In the data rows, the value 128 means zero.
Each row below has a hidden score, from 0 to 30, with 15 about the middle. What is it? The score is a weighted sum of the row's numbers plus the product of two more (or one squared), each taken from its middle value.
tensor([142, 143, 138, 139, 139, 128, 148, 148, 157, 109, 117, 148, 125, 114,
        137, 136, 127, 136, 155, 127, 135, 137, 129, 160]): 23
tensor([ 97, 132, 105, 137, 109, 181, 126, 109, 115, 160,  98, 119,  84, 154,
        111, 113, 119, 129, 129, 110, 103, 141, 110, 127]): 8
tensor([159, 115, 187, 151, 130, 100, 120, 116, 128, 110, 168, 150, 136, 115,
        180, 194, 118, 129, 127, 131, 123, 128, 108, 121]): 21
tensor([141, 115, 108, 136, 115, 144, 125, 133, 104, 140, 107, 120, 135, 143,
        121, 109, 112, 169, 121, 114, 111, 129, 112, 118]): 12
tensor([136, 133, 149, 130, 137, 106, 135, 125, 149, 104, 137, 161, 174, 108,
        163, 146, 135, 134, 122, 134, 131, 129, 130, 129]): 23
tensor([158, 106, 154, 112, 152, 109, 117, 127, 141, 108, 206, 149, 125, 106,
        143, 159, 143, 129, 113, 141, 143, 161, 130, 110]): 24
tensor([107,  95, 109,  84, 137, 100, 104, 204, 120, 104, 147, 111, 124, 108,
         86, 126, 154, 116, 110, 156, 227, 126, 141, 102]): 14
tensor([146, 115, 100, 124,  95, 126, 128, 107, 101, 165, 117, 123,  96, 166,
         97, 102, 105, 113, 133, 107, 108, 113, 123, 119]): 14
tensor([139, 119, 166, 131, 136, 118, 118, 111, 142, 104, 171, 148, 146, 109,
        125, 167, 144, 129, 122, 136, 131, 130, 131, 120]): 14
tensor([150, 116, 150, 124, 134, 122, 117, 132, 138, 107, 149, 184, 141, 103,
        152, 161, 146, 117, 106, 139, 128, 118, 130, 125]): 24
tensor([ 99, 138, 131, 148, 132, 148, 133, 152, 130, 136, 131, 129,  91, 133,
        101, 121, 124, 135, 140, 119, 118, 147, 128, 132]): 16
tensor([120, 177, 111, 136, 119, 122, 147, 118, 117, 133,  91, 138, 121, 125,
        107, 104, 106, 129, 173, 114, 110, 136, 111, 168]): 29
tensor([150, 113, 186,  97, 155, 103, 112, 142, 131, 105, 136, 123, 185, 104,
        167, 158, 183, 109, 123, 142, 135, 173, 143, 115]): 12
tensor([117, 146, 131, 133, 136, 119, 134, 130, 143, 105, 132, 139, 121, 110,
        129, 135, 126, 135, 144, 132, 140, 117, 131, 149]): 19
tensor([140, 139, 104, 110, 102, 137, 138,  95, 111, 161,  90, 119,  94, 160,
        102, 104, 106, 126, 149, 110, 103, 117, 109, 134]): 15
tensor([113, 120, 101, 134,  99, 164, 119, 120, 104, 159,  99, 109, 116, 158,
        102,  96, 110, 146, 129, 115, 107, 100, 113, 120]): 12
tensor([132, 148, 150,  97, 131, 106, 147, 150, 151, 113, 121, 150, 149, 113,
        154, 144, 131, 142, 118, 136, 131, 156, 117, 141]): 15
tensor([103, 130, 101, 164,  97, 142, 131,  91, 106, 165,  80, 115, 113, 175,
        116,  93, 106, 125, 142, 114, 112, 112, 103, 136]): 16
tensor([115, 158, 124, 166, 104, 126, 151, 128, 126, 146, 135, 112, 158, 137,
        148, 115, 110, 142, 157, 115, 111, 128, 114, 157]): 16
tensor([171, 147, 126, 132, 118, 131, 144, 145, 136, 122,  89, 126, 149, 123,
        116, 125, 135, 149, 133, 126, 125, 132, 149, 123]): 18
tensor([125, 138, 103, 135, 112, 151, 132, 104, 106, 164, 115, 121,  93, 162,
        107, 106, 110, 129, 126, 110, 105, 130, 113, 132]): 8
tensor([120, 108, 133, 101, 151, 120, 105, 142, 123, 104,  96, 113, 202, 102,
        133, 129, 223, 113, 101, 150, 155, 153, 142, 111]): 8
tensor([139, 171, 131, 124, 120, 127, 153, 102, 141, 117, 130, 135, 147, 118,
        124, 132, 126, 125, 163, 130, 130, 151, 133, 148]): 17
tensor([120, 135, 104, 142, 105, 139, 140, 103, 115, 156, 110, 130, 118, 157,
         90,  99,  96, 123, 134, 106, 105, 157, 104, 123]): 16
tensor([101, 111, 108,  98, 148, 114, 100, 164, 124, 106, 141, 116, 148, 104,
        126, 120, 139, 114, 106, 146, 152, 137, 156, 104]): 14
tensor([122, 122,  95, 182, 106, 142, 132, 110, 109, 166, 125, 129, 114, 166,
         99,  95, 110, 123, 132, 104, 111, 151,  98, 128]): 17
tensor([127, 104, 128,  92, 175, 115, 104, 163, 130, 102, 128, 122, 137, 109,
        118, 125, 150, 103, 113, 140, 177, 110, 153, 119]): 18
tensor([153, 147, 123, 143, 119, 130, 142, 120, 107, 157, 102, 127, 101, 158,
        113, 115, 101, 123, 144, 110, 110, 151, 104, 145]): 18
tensor([124, 133, 105, 166, 100, 156, 134, 118, 109, 170, 117, 121, 101, 155,
        113, 110, 115, 119, 142, 114, 108,  97, 106, 127]): 15
tensor([113, 138, 103, 154, 109, 146, 139, 105, 105, 161, 116, 119, 101, 165,
         74,  98,  93, 135, 143, 108, 108, 104, 115, 127]): 16
tensor([132, 106, 143, 111, 127, 105, 104, 120, 135, 110, 138, 119, 140, 100,
        152, 172, 147, 121, 106, 148, 151,  93, 158, 119]): 9
tensor([122, 102, 113, 106, 163,  95, 100, 151, 130, 106, 136, 114, 139, 104,
        129, 125, 139,  99, 104, 151, 152, 117, 138, 117]): 17
tensor([146, 123, 151,  91, 150, 114, 114, 164, 136, 104, 136, 157,  92, 110,
        162, 146, 154, 114, 115, 137, 140, 148, 152, 122]): 12
tensor([162, 121, 160, 106, 130, 101, 132, 115, 149, 109, 104, 165, 144, 106,
        133, 141, 135, 137, 123, 139, 118, 119, 134, 141]): 22
tensor([115, 159, 105, 140, 113, 152, 141, 100, 119, 149,  75, 125, 119, 150,
        127, 104, 103, 128, 153, 107, 111, 125, 100, 142]): 18
tensor([137, 124, 101, 122, 101, 154, 126, 130, 109, 169,  83, 105,  96, 161,
         66, 102, 106, 119, 128, 108, 110,  73, 114, 117]): 22
tensor([115, 137, 107, 138, 100, 144, 133, 106, 108, 174, 124, 117,  84, 163,
        120, 102, 109, 124, 133, 108, 113,  76, 104, 122]): 15
tensor([118, 134, 153, 128, 117, 105, 151, 151, 147, 112, 175, 165, 131, 121,
        163, 141, 128, 124, 125, 133, 133, 132, 134, 130]): 18
tensor([110, 121, 104, 126, 101, 170, 126,  92, 111, 156, 111, 108,  90, 162,
        101, 102, 102, 139, 125, 107, 106, 124, 137, 127]): 14
tensor([123, 122, 131, 146, 112, 132, 131, 123, 135, 127, 129, 124, 143, 121,
        150, 124, 127, 172, 118, 114, 110, 128, 123, 129]): 10
tensor([110, 112, 102, 114, 123, 169, 114, 107, 109, 143, 115, 105, 118, 146,
        119, 101, 102, 139, 123, 114, 115, 107, 113, 114]): 13
tensor([115, 135, 100, 161, 112, 150, 122, 109, 105, 160, 122, 114, 109, 169,
        107, 110,  97, 138, 127, 107, 109, 123, 102, 124]): 8
tensor([107, 186, 131, 128, 125, 116, 167, 107, 188, 117, 126, 164, 111, 112,
        124, 134, 121, 119, 175, 125, 131, 177, 131, 179]): 19
tensor([136, 160, 149, 114, 128, 116, 155,  94, 146, 115, 102, 158, 125, 111,
        155, 140, 139, 133, 115, 129, 132, 173, 117, 139]): 11
tensor([148, 143, 125, 170, 110, 132, 144, 126, 127, 153,  92, 133, 126, 150,
        128, 112, 109, 139, 149, 108, 112, 103, 107, 135]): 21
tensor([133, 114, 104, 121, 103, 149, 120, 113, 121, 139,  87, 116, 104, 145,
        121, 112, 128, 173, 113, 116, 119, 114, 117, 125]): 6
tensor([143,  98, 167, 136, 151, 118, 105, 147, 135, 103, 138, 118, 128, 106,
        157, 134, 151, 117, 107, 145, 138, 133, 143, 110]): 15
tensor([226, 136, 164, 160, 130, 122, 141, 139, 134, 114, 144, 170, 117, 114,
        159, 150, 124, 130, 130, 126, 123, 127, 127, 137]): 18
tensor([119, 145, 127, 159, 133, 110, 150, 128, 136, 120, 131, 131, 117, 116,
        153, 135, 117, 142, 145, 122, 129, 118, 129, 141]): 17
tensor([138,  90, 130, 119, 141, 107, 107, 143, 117, 114, 138, 110, 207, 104,
        116, 130, 212, 121, 115, 151, 145, 157, 156, 124]): 8
tensor([ 83, 140, 105, 140, 101, 150, 146,  80, 114, 155, 119, 130, 118, 162,
        113, 103, 104, 130, 141, 113, 105, 149, 121, 136]): 12
tensor([118, 130, 123, 131, 112, 132, 139, 108, 129, 122, 126, 124, 126, 130,
        114, 123, 121, 222, 130, 132, 125, 108, 122, 146]): 6
tensor([ 73, 104, 136, 117, 214, 106,  98, 160, 133, 110, 153, 114, 170, 102,
        113, 126, 161, 113, 110, 208, 155, 153, 213, 116]): 12
tensor([120, 139, 107, 125,  92, 143, 132,  87, 102, 163, 107, 116,  99, 172,
        116, 107, 100, 121, 136, 110, 106, 129, 104, 136]): 11
tensor([130, 118, 164, 131, 146, 100, 113, 153, 140, 105, 143, 128, 122, 110,
        141, 214, 150, 123, 109, 127, 136, 160, 141, 109]): 16
tensor([161, 163, 137, 100, 142, 112, 157, 135, 212, 113, 148, 170, 172, 109,
        145, 134, 134, 112, 142, 134, 130, 191, 129, 173]): 15
tensor([111, 117, 118, 126, 114, 160, 115, 130, 111, 144,  90, 117, 141, 131,
        112, 110, 122, 140, 129, 122, 113,  94, 120, 117]): 18
tensor([120, 106, 139, 112, 226, 117, 102, 153, 129,  98, 129, 109, 148, 100,
        138, 127, 162,  98,  98, 202, 153, 136, 176, 106]): 14
tensor([145, 113, 156, 138, 147, 107, 109, 149, 138, 106, 143, 124, 138, 111,
        204, 177, 153, 118, 100, 146, 142, 140, 142, 115]): 6
tensor([ 92, 123, 107, 152, 113, 157, 117, 138, 107, 158, 113, 107, 108, 159,
         95, 108, 103, 130, 128, 113, 106, 111, 101, 115]): 15
tensor([105,  97, 119,  69, 160, 109, 104, 153, 120, 106, 157, 116, 167, 105,
        119, 123, 145,  91, 104, 145, 164, 110, 129, 115]): 19
tensor([100, 142, 100, 162, 106, 145, 138,  81, 108, 158, 125, 121, 139, 161,
        100, 100, 102, 112, 140, 105, 108, 138, 122, 131]): 14
tensor([139, 131, 103, 162, 105, 145, 136, 109, 108, 165,  89, 120, 132, 162,
        129, 106, 102, 136, 134, 106, 107, 138, 107, 119]): 15
tensor([120, 136, 103, 130,  92, 143, 134, 114, 112, 160, 139, 120,  99, 155,
        131, 108, 102, 133, 127, 114, 104, 142, 115, 140]): 6
tensor([176, 168, 131, 153, 113, 103, 176, 108, 144, 122, 115, 182, 110, 117,
        137, 134, 117, 131, 148, 116, 115, 150, 102, 179]): 21
tensor([148, 133, 109, 139, 112, 146, 129, 104, 111, 158, 120, 117, 111, 163,
        138, 109, 102, 111, 132, 106, 103, 102, 103, 129]): 12
tensor([152, 113, 174, 128, 137, 109, 121, 110, 144, 109, 154, 132, 127, 105,
        165, 218, 137, 140, 117, 141, 135, 117, 137, 112]): 7
tensor([128, 105, 136, 128, 176, 110, 106, 136, 130, 105, 146, 113, 137, 110,
        144, 132, 164, 130, 107, 142, 140, 129, 135, 112]): 13
tensor([126, 137,  99, 107, 106, 130, 132,  89, 109, 135, 104, 108, 121, 133,
         97, 103, 109, 161, 144, 112, 109, 135, 113, 121]): 13
tensor([129, 135, 113, 148, 107, 135, 135, 109, 123, 158, 113, 126, 126, 158,
        121, 103, 101, 117, 138, 110, 114, 129, 115, 144]): 15
tensor([173, 123, 192, 142, 132, 104, 117, 123, 138, 105, 145, 140, 126, 102,
        185, 184, 145, 122, 113, 133, 124, 156, 138, 123]): 9
tensor([102, 107, 104, 109, 111, 164, 118, 133, 108, 144, 129, 112, 109, 138,
        111, 107, 116, 115, 128, 112, 115, 102, 102, 122]): 17
tensor([130, 125, 129, 146, 133, 129, 135, 151, 135, 127, 137, 130, 104, 121,
        129, 130, 133, 139, 136, 124, 128, 101, 130, 121]): 17
tensor([127, 136, 108, 142, 113, 150, 133, 117, 112, 133, 134, 119,  94, 129,
        126, 115, 121, 144, 124, 107, 114, 124, 112, 113]): 10
tensor([149, 126, 145, 123, 136, 116, 134, 127, 145, 108, 133, 158, 162, 110,
        164, 145, 138, 119, 118, 136, 130, 141, 139, 133]): 17
tensor([112, 123, 100, 136,  99, 155, 136, 119, 104, 162,  98, 113, 111, 169,
        111, 100, 104, 139, 133, 101, 103,  97, 104, 122]): 14
tensor([132, 141, 120, 147, 102, 129, 146, 105, 126, 153, 149, 130,  99, 152,
        164, 122, 111, 142, 152, 106, 103, 128, 109, 136]): 17
tensor([120, 128, 186, 146, 133, 121, 122, 102, 135, 110, 107, 132, 158, 111,
        169, 157, 153, 120, 117, 124, 120, 138, 118, 127]): 16
tensor([141, 158, 133, 122, 129, 122, 147, 136, 141, 114, 121, 137, 116, 113,
        119, 128, 117, 133, 185, 124, 129, 107, 135, 148]): 25
tensor([159, 149, 151, 152, 133, 151, 144, 129, 142, 142, 114, 132, 120, 133,
        110, 142, 136, 144, 150, 133, 117, 150, 139, 142]): 12
tensor([115, 132,  99, 165, 101, 154, 122, 101, 108, 159, 116, 109, 118, 166,
        100, 103, 107, 116, 131, 108, 106, 100, 126, 125]): 13
tensor([141, 101, 117, 101, 156, 112, 106, 158, 126, 106, 160, 116, 134, 105,
        114, 123, 135, 107, 103, 147, 145, 132, 149, 105]): 14
tensor([113, 106, 110, 102, 155, 107, 101, 168, 128,  96, 139, 117, 118, 110,
        124, 123, 145, 116,  98, 142, 159, 140, 149, 104]): 11
tensor([115, 100, 142, 126, 136, 119, 117, 154, 142, 108, 161, 131, 183, 106,
        154, 182, 154, 113, 109, 143, 145, 110, 155, 114]): 14
tensor([122, 123, 106, 143, 103, 154, 121, 110, 113, 139, 102, 106, 133, 148,
        107, 107, 112, 153, 125, 115, 102, 105, 115, 117]): 13
tensor([106, 124, 112, 138, 115, 161, 126, 109, 115, 156, 102, 115,  88, 158,
        123, 108, 105, 136, 127, 113, 105,  69,  98, 127]): 14
tensor([119, 129,  99, 125, 103, 152, 135, 124, 116, 160,  92, 113,  84, 168,
         88, 100, 107, 130, 134, 103, 112, 132, 111, 130]): 17
tensor([110,  98, 111,  91, 148, 127, 100, 216, 127, 106, 140, 115, 142, 104,
        131, 124, 149, 123, 103, 150, 226, 135, 152, 109]): 11
tensor([115, 124, 169,  76, 149, 112, 105, 138, 133, 110, 157, 122, 174, 102,
        169, 171, 154,  99, 106, 139, 138, 116, 146, 122]): 17
tensor([119, 131, 120, 158, 104, 132, 142,  92, 123, 148, 112, 122, 105, 149,
        119, 117, 114, 147, 145, 115, 109,  90, 111, 131]): 17
tensor([127, 131, 163,  76, 169, 131, 113, 133, 144, 108, 139, 124, 183, 109,
        159, 143, 162, 122, 111, 147, 131, 135, 139, 119]): 10
tensor([ 89, 165, 120, 116, 121, 128, 143, 129, 135, 121, 137, 131, 101, 116,
        143, 117, 123, 137, 150, 121, 127, 128, 132, 173]): 21
tensor([166, 140, 144, 211, 117, 130, 160, 109, 136, 133, 141, 143, 126, 127,
        162, 138, 110, 138, 146, 114, 113, 162, 107, 137]): 21
tensor([140, 105, 131,  87, 193, 104, 102, 127, 120, 105, 157, 109, 121, 105,
        106, 117, 145, 105, 102, 230, 150, 137, 251, 108]): 9
tensor([131, 123, 153, 101, 140, 115, 118, 128, 131, 107, 165, 173, 143, 105,
        129, 143, 130, 115, 121, 128, 123, 131, 134, 119]): 24
tensor([128, 145, 121, 114, 128, 175, 135, 127, 133, 141, 126, 130, 133, 136,
        120, 119, 122, 145, 151, 122, 118, 129, 115, 135]): 12
tensor([161, 151, 133, 143, 116, 142, 152, 121, 129, 148, 123, 137, 131, 135,
        149, 123, 115, 143, 154, 107, 106, 124,  99, 152]): 15
tensor([152, 131, 116, 168, 104, 131, 150, 107, 122, 157, 109, 126, 136, 160,
        138, 112, 106, 128, 144, 103, 109, 115, 112, 135]): 16
tensor([144, 163, 149, 134, 129, 115, 139, 121, 151, 111, 147, 141, 144, 116,
        149, 138, 133, 128, 167, 135, 133, 139, 116, 151]): 19
tensor([127, 135, 147, 133, 138, 111, 145, 148, 145, 111, 113, 148, 118, 114,
        163, 142, 129, 141, 120, 134, 134, 161, 132, 136]): 15
tensor([ 81, 105, 108, 109, 151, 105, 103, 215, 128,  98, 146, 110, 119, 103,
        137, 124, 156,  93,  99, 152, 220, 134, 146, 108]): 12
tensor([ 91, 118, 103, 165, 106, 158, 121, 121, 102, 163, 108, 114, 103, 157,
         86, 102, 110, 117, 129, 105, 108, 110, 120, 121]): 17
tensor([ 97,  98, 114, 113, 157, 104, 100, 144, 119, 103, 155, 114, 146, 112,
        123, 125, 138, 102, 103, 145, 162, 147, 146, 106]): 14
tensor([102, 131, 124, 111, 135, 131, 123, 184, 141, 113, 138, 121, 101, 114,
        138, 132, 158, 144, 123, 131, 154, 144, 133, 117]): 6
tensor([149, 150, 167, 141, 129, 120, 134, 110, 141, 117, 126, 122, 139, 110,
        169, 141, 153, 144, 158, 124, 126, 127, 122, 147]): 14
tensor([ 90, 147, 123, 124, 112, 123, 148, 110, 139, 127, 136, 129, 124, 121,
        112, 127, 127, 151, 156, 119, 121, 124, 130, 127]): 16
tensor([186, 129, 182, 145, 142, 126, 130, 135, 147, 114, 148, 149, 134, 119,
        154, 168, 139, 121, 117, 128, 126, 150, 124, 128]): 11
tensor([111, 144,  98, 133, 104, 142, 135, 113, 110, 163,  83, 114, 100, 159,
        120,  95,  98, 122, 127, 106, 108, 110, 110, 134]): 16
tensor([139,  98, 110, 118, 136,  98, 100, 205, 129, 102, 115, 113, 133, 100,
        128, 124, 145, 123, 100, 150, 227, 106, 147, 111]): 16
tensor([137, 137, 135, 159, 126, 117, 138, 124, 135, 102, 149, 193, 149, 111,
        139, 132, 132, 120, 114, 133, 128, 172, 137, 139]): 21
tensor([132, 116, 178, 130, 129, 103, 124, 113, 139, 109, 135, 131, 146, 107,
        183, 187, 138, 102, 116, 125, 120, 123, 124, 123]): 18
tensor([105, 104, 107,  86, 151, 113, 100, 195, 136, 103, 178, 113, 123, 104,
        112, 127, 152,  97, 111, 144, 226, 132, 147, 107]): 11
tensor([137, 106, 154, 109, 150, 101, 118, 129, 141, 104, 129, 130, 118, 108,
        169, 165, 130, 113, 108, 134, 140, 156, 124, 115]): 14
tensor([143, 160, 141, 189, 130, 174, 153, 139, 141, 142, 131, 143, 128, 145,
        128, 124, 126, 169, 159, 127, 129, 128, 150, 150]): 8
tensor([168, 155, 145, 169, 112, 120, 155,  90, 133, 141, 113, 138,  98, 137,
        160, 127, 111, 151, 153, 111, 106, 127, 128, 151]): 13
tensor([121, 128, 111, 161, 107, 150, 134, 118, 116, 161, 100, 123, 118, 157,
        117, 117, 113, 134, 138, 116, 104, 112, 103, 137]): 14
tensor([115, 114, 134, 109, 146, 115, 112, 136, 136, 103, 124, 157, 118, 106,
        168, 137, 134, 135, 113, 145, 144, 135, 166, 115]): 23
tensor([141, 122, 106, 123, 111, 165, 126, 113, 114, 158, 113, 117, 131, 158,
        135, 106, 106, 141, 134, 110, 116, 139, 109, 130]): 9
tensor([152, 128, 102, 120, 109, 153, 142, 114, 108, 163, 106, 122,  95, 158,
         80, 106, 104, 126, 143, 108, 110, 115, 109, 146]): 22
tensor([120, 126, 103, 143, 108, 140, 134, 121, 104, 162, 110, 112, 107, 167,
        122, 108, 103, 122, 136, 108, 106, 120,  93, 120]): 14
tensor([116, 135, 104, 125,  94, 132, 135, 100, 106, 162,  89, 116, 108, 164,
        101, 110, 101, 131, 136, 105, 108,  74, 102, 120]): 16
tensor([112, 109, 154, 141, 156, 116, 111, 163, 140, 105, 164, 122, 143, 114,
        126, 163, 160, 129, 107, 140, 141, 122, 136, 117]): 11
tensor([116, 129, 118, 124, 118, 211, 127, 128, 125, 132, 137, 124, 141, 139,
        119, 122, 123, 151, 137, 121, 117, 144, 127, 140]): 16
tensor([116, 118, 156, 101, 140, 110, 106, 151, 137,  95, 150, 122, 162, 108,
        156, 177, 140, 129, 100, 153, 147,  99, 136, 109]): 13
tensor([108,  98, 107,  95, 150, 111,  97, 204, 124, 102, 135, 109, 141,  96,
        121, 125, 143, 112,  94, 144, 217, 118, 146, 109]): 13
tensor([146, 153, 126, 114, 108, 127, 154, 125, 126, 123, 132, 142, 122, 113,
        102, 122, 121, 131, 158, 122, 127, 168, 124, 162]): 26
tensor([160, 137, 103, 142,  99, 145, 131, 122, 107, 159, 143, 106, 108, 161,
        112, 101,  86, 137, 143, 107, 107,  96, 110, 131]): 11
tensor([141, 120, 111, 137, 106, 135, 128,  98, 111, 164, 136, 114, 128, 167,
        122, 108, 111, 131, 138, 108, 108, 120, 121, 122]): 11
tensor([153, 129, 106, 146, 107, 144, 139, 123, 113, 159, 115, 124, 124, 151,
         93, 109, 105, 148, 139, 109, 115, 113, 116, 133]): 13
tensor([119, 138, 109, 158, 100, 153, 127, 131, 112, 162,  96, 114, 119, 167,
        125, 105, 102, 131, 128, 105, 102, 100, 111, 120]): 13
tensor([118, 161, 135, 141, 131, 123, 136, 141, 135, 117, 144, 133, 157, 117,
        144, 125, 129, 145, 143, 127, 122, 101, 131, 168]): 22
tensor([125, 136, 115, 122, 106, 141, 134, 113, 112, 159, 132, 124, 125, 152,
        109, 101, 104, 120, 135, 110,  98, 106, 105, 125]): 16
tensor([157, 122, 161, 143, 147, 111, 117, 130, 141, 106, 182, 144, 146, 105,
        140, 147, 150, 107, 116, 147, 140, 130, 142, 113]): 19
tensor([ 76, 105, 117, 143, 148, 121, 100, 144, 128, 100, 130, 111, 141, 105,
        102, 121, 138, 111, 101, 148, 142, 127, 150, 117]): 22
tensor([ 97, 106, 126,  99, 198, 121,  98, 140, 114, 105, 143, 117, 161, 105,
        142, 125, 140, 115, 115, 233, 153, 130, 234, 111]): 13
tensor([124, 163, 139, 113, 128, 126, 141, 125, 141, 120, 172, 134, 118, 116,
        130, 127, 111, 121, 151, 120, 119, 159, 137, 145]): 16
tensor([107, 138, 103, 131, 104, 134, 133, 107, 117, 165,  97, 120, 135, 163,
        111, 100, 102, 128, 138, 111, 109,  89, 110, 133]): 16
tensor([ 75, 142, 103, 133,  97, 142, 137,  95, 102, 166, 106, 113, 112, 167,
         99, 106, 105, 112, 141, 109, 106, 139, 103, 130]): 15
tensor([105, 121,  97, 143,  96, 151, 123, 112, 104, 158,  94, 110, 115, 155,
         87, 109, 113, 139, 136, 112, 106,  97, 114, 127]): 16
tensor([123, 128, 100, 123, 106, 142, 129,  94, 113, 158, 113, 113, 102, 162,
        100, 100, 112, 128, 136, 110, 114, 111, 104, 130]): 11
tensor([ 98, 109, 176, 146, 137,  93, 110, 152, 127, 107, 142, 115, 166, 101,
        178, 159, 183, 127, 112, 138, 137, 148, 129, 117]): 12
tensor([101, 113, 138,  81, 143, 113, 122, 141, 127, 105, 148, 124, 156, 102,
        123, 174, 143, 112, 114, 148, 148, 107, 141, 116]): 22
tensor([100, 133, 105, 138, 111, 159, 131, 108, 111, 161, 112, 119, 130, 169,
        118, 110, 102, 143, 118, 106, 108,  97, 106, 129]): 10
tensor([149, 149, 135, 126, 123, 106, 155, 119, 157, 117, 177, 156, 121, 108,
        137, 143, 128, 133, 161, 122, 122, 195, 124, 164]): 13
tensor([146, 112, 180, 110, 149, 111, 112, 129, 129, 104, 149, 114, 141, 112,
        154, 141, 158, 107, 121, 134, 139, 101, 141, 111]): 15
tensor([110, 108, 117,  89, 152, 113, 101, 176, 128, 102, 143, 111, 133,  99,
        127, 124, 138,  94, 106, 146, 155, 123, 141, 108]): 18
tensor([114, 141, 100, 189, 106, 134, 138, 113, 109, 161,  92, 118, 107, 161,
        115, 109, 104, 116, 144, 103, 110, 111,  95, 129]): 18
tensor([108, 113, 138,  94, 150, 103, 105, 130, 123, 101, 136, 114, 191, 103,
        133, 129, 220, 124, 104, 142, 154, 107, 142, 105]): 12
tensor([134,  96, 137, 107, 220, 104, 103, 165, 137,  99, 100, 110, 133,  97,
        109, 125, 157, 131, 105, 211, 163, 140, 185, 118]): 15
tensor([162, 161, 147, 150, 140, 175, 148, 147, 146, 134, 144, 144, 133, 139,
        138, 136, 151, 174, 167, 138, 133, 167, 139, 152]): 3
tensor([101, 131, 115, 117, 123, 182, 126, 120, 120, 143, 100, 118, 122, 142,
        114, 107, 113, 124, 134, 119, 110, 113, 117, 123]): 18
tensor([103, 127, 154, 140, 129, 112, 131, 134, 140, 109, 132, 187, 143, 110,
        149, 142, 126, 122, 117, 126, 119, 142, 122, 129]): 29
tensor([122, 106, 182,  93, 180, 109, 108, 134, 129, 109,  94, 117, 187, 102,
        144, 148, 186, 110, 104, 164, 138, 140, 165, 119]): 20
tensor([ 91, 138, 121, 126, 113, 143, 139, 121, 132, 128, 147, 130, 146, 127,
        111, 122, 116, 159, 144, 125, 118, 116, 125, 120]): 16
tensor([115, 112, 106, 116, 114, 169, 123,  93, 119, 137, 138, 109, 143, 141,
         98, 118, 112, 135, 130, 114, 120,  92, 126, 117]): 13
tensor([127, 119, 149, 106, 134, 121, 128, 116, 146, 110, 141, 149, 115, 112,
        138, 151, 137, 117, 129, 135, 126, 143, 147, 128]): 15
tensor([194, 123, 157, 190, 125, 114, 133, 132, 130, 105, 133, 160, 110, 108,
        122, 188, 126, 131, 121, 124, 112, 124, 130, 127]): 20
tensor([116, 113, 142, 116, 158, 109, 106, 139, 125, 106, 136, 121, 175, 104,
        134, 129, 219, 117, 114, 147, 152, 100, 162, 113]): 12
tensor([162, 151, 118, 139, 111, 163, 143, 113, 113, 163,  87, 128, 117, 155,
        105, 118, 123, 150, 144, 120, 118,  94, 111, 129]): 11
tensor([ 84, 142, 104, 167, 103, 129, 143, 131, 118, 136, 103, 116, 123, 151,
        114, 110, 115, 148, 160, 116, 118, 117, 116, 140]): 19
tensor([100, 131, 105, 138, 106, 152, 124, 104,  95, 159, 106, 108,  97, 159,
        107, 104, 109, 133, 133, 115, 108, 131, 109, 121]): 10
tensor([123, 113, 155, 110, 155, 116, 108, 153, 134, 109, 147, 113, 118, 105,
        180, 138, 145, 104, 119, 150, 154, 102, 152, 112]): 16
tensor([127, 127,  99, 127, 102, 147, 127,  98, 110, 169, 104, 116, 136, 167,
        120,  98, 109, 124, 135, 113, 110, 115, 118, 124]): 13
tensor([159, 102, 151, 116, 158, 108, 114, 112, 137, 100, 128, 122, 151, 103,
        150, 151, 148, 108, 110, 150, 136, 134, 146, 118]): 15
